Here are some points, one per row:
[ -3  96 -18  -1  72  -5 -47  36   7  -2 -45  17  22 -36 -13  30  12 -47
  47  41  48  -3   5   1  47  46  54   3  -1  73  49  19]
[-30   4 -24   7 127 -26  -4  -3 -29 -10  -6  15 -23  32 -33 -42 -29  -7
 -32  31  -9 -19  10  16  -7 -19 -38  -6  18 -31 -32  -7]
[  4  16   7  46  -9  -5   2   3 -26  26  54  12  10 -14  39 -12 -13  25
  44   0  30 -13  30  -7 -39 -42  37  -7  10  50   2 -37]
[ 35   9 -42 -11 -23  32  21 -15  14  22 -38  -7  13  50  29 -44  16 -62
 -48 -18  10  16 -42 -15 -42 -18  26 -16 -53 -29  15 -50]
[ 40  15  30 -40  16   3  52   4  33   2  70 -12 -13 -15  45  19 -36  51
   1  -6  -1  13  20  16   0  -7 -24   4 -49   8  25 -33]
[-32 -17  58  73   6 -33  11  23 -30 -47  -1  16 -14  13  -1  57  34  -6
 -23 -14   8 127 -74   5  10  41 -10  27  48  -5 -25   3]
[  2  -8 -32  -2  -3 -41  21  -8   6 -30  33 -37  22 -61  -5  10  29  -5
  -1 -20   9  22   0 -58 -41 -42 -58 -12 -56 -17  10 -12]
[ 15 -14  56 -22  14 -28  21 -17  28  69  58  27  17  53  12  -3  11  26
  55  -3 -15 -12 -51   2  19  -2  42  16 -12 -47  17  -1]
[ -1  24  35   2  -6  21 -27 -28 -39  14   4  29  44 -17 -29   4  -7  39
  21  67  41  -5  23  -2 -14   0  41 -20  15 -34  10   5]
[ 13  21  -4 -54 -35  53  48 -14 -33 -34   5  28  37  24  12   2 -71 -40
   4 -31 -10  12 -12  11 -25   7 -22  -5 -15   9 -20 -12]
[ 17  41   9  21   2  29 -55 127   4 -18   6   1 -13  21  24 -20 -15   1
  17 -12 -44   2  -6  26  11 -54 -15 -39 -17 -22  15  -5]
[   1 -102   21  -33   -9    0  -56   15   26    2   18  -12   27   13
   -5  -54    9   12  -16    4   13    2   32   12   -5    7   -6  -15
    9   10  -13   33]
[  7  29  -2 -28 -13   9 -78   4   5 -15 -10  26 -44 -10   3  -9  22 -17
 -25  15  14  -6  32   7 -18 -41 -29 127   3 -17 -20 -16]
[ 27  43  -7   2   4  36 -27   8  23  35  30  55  35  31  26  10 -19  61
  25 -30 -26  11  40  -9  -5  -4  32  16  13   3  -3  36]
[  -7    7  -15  -42  -12    4  -48  -22  -33   -1  -31   -6  -52  -30
   -9  -13  -56   33  -12   -2    9    5  -43 -104    8    1    5  -20
  -59  -35   13  -64]
[  9 -16  -3   5  16 100  31  43  -3  22  18 -18  24 -12  31 -21  28  21
  10  44  76 -12 -41  -4   0  56 -23  12  18 -22   9  42]
[ 33 -18 -26  14   7 -21   4 -17 -34 127  35  36  43 -10  -4  34  28  65
  37   2 -18  20 -29  10  -1  23   4  15   8  30  39   2]
[ -4 -82  21   9  36  14  15  21 -25 -20  35  -9  13   5 -59 -13  -3 -29
  28 -14  26 -32  -7   9  19  51  14  38  23  71   0 -56]
[-15   4  67  55 -16 -38   3  15 -47  14  -3  -8   6 -48   6  47 -11 -10
 -55   1 -49 -83 -56 -13  -5  27 -34   9  37 -30 -59  -4]
[ -5 -39 -17 -16 -10 -39  14  45  15  22  18  11  -7  20  24  31  10  58
  33  44  13 -15 -29   2 -28 -21  10 -20  36  14 -22  -1]
[-23  21 -30  23 -20 -30  52  -4   0  10 -14  -3 -29   3 -54  22  24  -9
  42 -83  60 -29   7 -13  14  14 -67   6  32 -66 -47  37]
[ 20   8 -10 -39  10  33  42 -21  40   2  28 -16  20   5 -23  93 -11 -45
 -41   5 -42   4  -6   2 -15  -9 -10  -6 -27   0   0 -10]
[ 29 -42 -32 -17  -5 -16  17 -34 -58 -12   2  -8 -60  54  77  23  12 -30
  36  29 -24  14  39  11   6  20 -16  -7 -14 -18   8  11]
[ -2 -30 -10 -22 -17  46  29 -15 -10 -28 -30  18  -9 -36 -35  37  38 -31
  49   8 -28  11  11  -4  10 -54 -14 -40 -20 -23 -29 -27]
[  32   63    4  -12   -3   22  -63  -36   16    2    9 -127    0   26
   17  -14   -6   11   26    9  -11   24   25   10    9  -13   23  -15
   96   -9  -27  -22]
[  2   3 -46 -32  -2 -16 -22 -52  52 -25  -6  15  27 -85  59 -50   5 -33
  17  21 -35  13 -32 -41   4  15 -20 -13  -7  -1 -39 -19]
[ -5  38  -9   9 -20 -19  26 -20  18 -27  -6  30  19  15  -8 -24   8 -17
 -11 -33 -13  -5   1  19 -13  -7  15  -4  16   7 -48 -19]
[ 14  -9 -27  41 -36  -9  16  -2 -11   9  20  19  16  18  16 -25 -40  -3
 -21  34  20  -3  25   2 127 -45 -12   8   9  18 -12   2]
[ 32  10  11  -2 -25  13 -14 -14  42  -1 -28  30  -6   8 -16 -25  34 -27
 -23  38  13   7   8   6 -11 -12 -24 -52  -1  -1 -40 -61]
[ 18  20  35   7  17  44 -11 -52 -24 -40  -5  12  -5  19 -38 -26  41  62
   2   0 -14   4  -5  15  13 -16   3  -3  -3  41  -1  37]
[ -1  21  50   9   3  11  23  14  17  16  21   2 -16  -8  19  -8   6  16
 -51   2   7  34 127 -20   9  41  37 -21 -18 -38   2  -9]
[-18   5 -10   1 -17  -2   3 -24   3  17  12 -10 -18 -61  26 -25 -25   0
  -3 -14   7  19  -7 127  -9 -18  21 -12 -39 -34  26  -2]
[-60  -4  28   2  16 -62  -1  19   7 -65 -51 -15  92  55 -23  10  38   2
  36  29  32 -50   0   4  45  62  -4  36 -35  12  97 -26]
[ -9  16  25 -21  -4 -32  14 -10 -25 -50  24  -1   2  28  17 -22 -30   6
 -14  -6  33  11 -15   5 -41 -19  27  -6  -1  24 -18  47]
[ -5  43   4 -42   2 -54  -8  45 -36  28 -19 -17 -11  28 -32 -31  50 -24
 -60   8  39 -19  11   7  21   3 -17  -5  -9  73  -8  34]
[ -7 -10  -4 -14 -17   2  18 -23   5 -18  -2  27 -33 -21  -6  -2 -16 -36
 -47 -28 -18 -13  -6 -21 -21 -31 -30 -26 127 -16 127   5]
[  4  -9 -64  46  -1  31  33  -8  12 -47  -7  -3  -2  12  43  20  37  70
 -50 -23 -38 -33   7   5  -5  -1   1 -10 -14  11   4  -9]
[ 21 -12 -26  38  -1 -27  22  17  -1 -18  22  -5 -50  23 -37  -8  23   0
 -10  -9   8 -53 -20  26   6  55  64  11   6  -5   4   3]
[-127   -1  -15  -13  -15   41   24    1    7   58   41  -10  -16   18
   22  -12   19   15   19    6  -17    2   -3  -17    6  -17   40    3
   -3   20   -2    7]
[  -7   10   16    7    6    6 -127  -21    8    7   -1   30  -12  -12
   16    4    6  -36  -11  -85   17   -9   27   -7    3   26  -38  -47
  -23    2  -19    0]
[  4 -35 -30 -72 -27  -3   2  11  -2 -29  -3  -4 -47 -23 -30  61 -21   5
 -37 -21  -5 -11 -22  19  17  25  26 -16  -4   1 -27  36]
[  2 -19  76  73  -8  -6  33 -28   9  12 -30 -12 -73   0  -2  19   0 -47
  10  12 -22 -44 -24 -13 -12   1 -38  10 -19  36  -9  78]
[ 53 -28 -14   7  -7 -14  13   9  -5 -20  -3 -11  -9 -67 -26 -56  11 -27
   3 -36 -34  20 -15 -84   7 -31  38   0 -29 -34   3  36]
[  8  29 -53  14 -60  20 -24 -16  63   2 -13   5 -22  26 -40 -55 -82   6
  10  29 -56  53  20  -6 -53  39 -47  -6 -39  17   3 -31]
[-10 -62   9  49   6 -14  -7 -18  47  -9 -29 -20  17  -2 -16  89 -50 -13
 -34   8  41 -11 -23 -17 -20 -66  17   2  -6 -19 -16  53]
[-18 -12  -9  14  -7 -30 -11  47 -53  -4 -35 -25  76  -3 -49  -5  14   1
  45  54 -30 -24  33  27  -2  43  26  39  -5  13  52  20]
[   8  -30   20  -38   18   -1   54   10   14   23 -127   -8    4  -26
   30   -4  -25   14    7  -53  -16   13   18   -6  -10  -14  -10    8
   19   11  -31  -13]
Along one direction, these points spread out more than along any other. Take the direction at right angles to it along which they spread out most. Go by this last direction. How many in every 100 of the points above lie lower along it than each point below? Answers are rounded to whole numbers. More than half of the points above lie lower than the first one.
[-23  21 -30  23 -20 -30  52  -4   0  10 -14  -3 -29   3 -54  22  24  -9
  42 -83  60 -29   7 -13  14  14 -67   6  32 -66 -47  37] ~ 6
[  7  29  -2 -28 -13   9 -78   4   5 -15 -10  26 -44 -10   3  -9  22 -17
 -25  15  14  -6  32   7 -18 -41 -29 127   3 -17 -20 -16] ~ 49
[ 20   8 -10 -39  10  33  42 -21  40   2  28 -16  20   5 -23  93 -11 -45
 -41   5 -42   4  -6   2 -15  -9 -10  -6 -27   0   0 -10] ~ 30
[ 32  10  11  -2 -25  13 -14 -14  42  -1 -28  30  -6   8 -16 -25  34 -27
 -23  38  13   7   8   6 -11 -12 -24 -52  -1  -1 -40 -61] ~ 55
[ -5 -39 -17 -16 -10 -39  14  45  15  22  18  11  -7  20  24  31  10  58
  33  44  13 -15 -29   2 -28 -21  10 -20  36  14 -22  -1] ~ 47
[ 33 -18 -26  14   7 -21   4 -17 -34 127  35  36  43 -10  -4  34  28  65
  37   2 -18  20 -29  10  -1  23   4  15   8  30  39   2] ~ 87
[ 29 -42 -32 -17  -5 -16  17 -34 -58 -12   2  -8 -60  54  77  23  12 -30
  36  29 -24  14  39  11   6  20 -16  -7 -14 -18   8  11] ~ 43
[  -7    7  -15  -42  -12    4  -48  -22  -33   -1  -31   -6  -52  -30
   -9  -13  -56   33  -12   -2    9    5  -43 -104    8    1    5  -20
  -59  -35   13  -64] ~ 53
[ 14  -9 -27  41 -36  -9  16  -2 -11   9  20  19  16  18  16 -25 -40  -3
 -21  34  20  -3  25   2 127 -45 -12   8   9  18 -12   2] ~ 62
[  2 -19  76  73  -8  -6  33 -28   9  12 -30 -12 -73   0  -2  19   0 -47
  10  12 -22 -44 -24 -13 -12   1 -38  10 -19  36  -9  78] ~ 2
